[[ 19  26  21  11  24]
 [ 76 -44   8  28  35]
 [-16 -17 -11 -29 -19]
 [  8 -17  35  15  -7]
 [  0 -32   4 -18 -20]
 [-14 -18 -10 -32 -20]
 [ 75 -23   7  26  33]
 [-54  53  45   8  -3]
 [ -6 -31   5 -19 -24]
 [-52  62  45  12  -3]]
|
[[ 24  11  21  26  19]
 [ 35  28   8 -44  76]
 [-19 -29 -11 -17 -16]
 [ -7  15  35 -17   8]
 [-20 -18   4 -32   0]
 [-20 -32 -10 -18 -14]
 [ 33  26   7 -23  75]
 [ -3   8  45  53 -54]
 [-24 -19   5 -31  -6]
 [ -3  12  45  62 -52]]

[[-11  38 -12   5  70 -18]
 [ -1   5   4  -1   4 -18]
 [ 10   9 -17  18  13 -18]]
|
[[-18  70   5 -12  38 -11]
 [-18   4  -1   4   5  -1]
 [-18  13  18 -17   9  10]]

[[ 16  39 -55  70  84   6 -32  34 -51]
 [ 32  56 -66  90  72  11  -3  11 -31]]
|
[[-51  34 -32   6  84  70 -55  39  16]
 [-31  11  -3  11  72  90 -66  56  32]]

[[-79  38   2  36  53  28  11   1 -65 -32]
 [-16  30  19  14  25  36  66 -35 -66  46]
 [ 36  68 -35  44  35 -64 -69  30   8  68]
 [-53 -35  19  70 -32  56 -69  38  41   4]
 [ 56  55  24  10 -62  56 -81 -31  -7  29]
 [-53  63 -65  10 -29  53  26  -9 -12  19]
 [ 36  73   5 -67 -22  53 -37  42  22 -75]
 [-64 -48 -64  24  51 -52 -26 -77 -45  -3]
 [ 71 -64 -44  36 -39 -30 -19  38 -70 -80]]
|
[[-32 -65   1  11  28  53  36   2  38 -79]
 [ 46 -66 -35  66  36  25  14  19  30 -16]
 [ 68   8  30 -69 -64  35  44 -35  68  36]
 [  4  41  38 -69  56 -32  70  19 -35 -53]
 [ 29  -7 -31 -81  56 -62  10  24  55  56]
 [ 19 -12  -9  26  53 -29  10 -65  63 -53]
 [-75  22  42 -37  53 -22 -67   5  73  36]
 [ -3 -45 -77 -26 -52  51  24 -64 -48 -64]
 [-80 -70  38 -19 -30 -39  36 -44 -64  71]]

[[-31 -47 -10  43  58 -23]
 [ 25  29  16 -28  41  64]
 [ -4  34 -10 -27 -73  -3]
 [-24  29 -10  -5 -11  -3]
 [ -4  29 -10 -27  42  42]
 [-15  29 -13 -25  41  -3]]
|
[[-23  58  43 -10 -47 -31]
 [ 64  41 -28  16  29  25]
 [ -3 -73 -27 -10  34  -4]
 [ -3 -11  -5 -10  29 -24]
 [ 42  42 -27 -10  29  -4]
 [ -3  41 -25 -13  29 -15]]

[[52  5  4 76]
 [ 5 15 17  7]]
|
[[76  4  5 52]
 [ 7 17 15  5]]
---
[[ 45 -38 -19 -48]
 [ 65 -41 -21 -53]
 [ 51 -36 -25 -45]
 [ 50 -41 -24 -48]]
|
[ 45 -41 -25 -48]

[[ 71 -15  -4]
 [ 68 -15  -5]
 [ 60 -17   3]
 [-80  24   4]
 [-54  14 -10]]
|
[ 71 -15   3]

[[ 18  -4 -19  -5]
 [-18 -16  14  40]
 [ 28 -13  25 -66]
 [ 14  16 -17 -20]]
|
[ 18 -16  25 -20]

[[ 66  44 -29   3]
 [-67 -43  31  11]
 [-66 -54  39  10]]
|
[ 66 -43  39]

[[ 17  25 -40  -7  27]
 [ 12  20 -41  -8  25]
 [-63 -53  -4  -2  -8]
 [-20 -12 -29 -29  17]
 [-65 -56   7  15 -19]]
|
[ 17  20  -4 -29 -19]

[[-69  13   0 -76]
 [ 56  20  20 -44]
 [-27   8  80   8]
 [-31  10   5  26]
 [-43  53 -19  25]]
|
[-69  20  80  26]
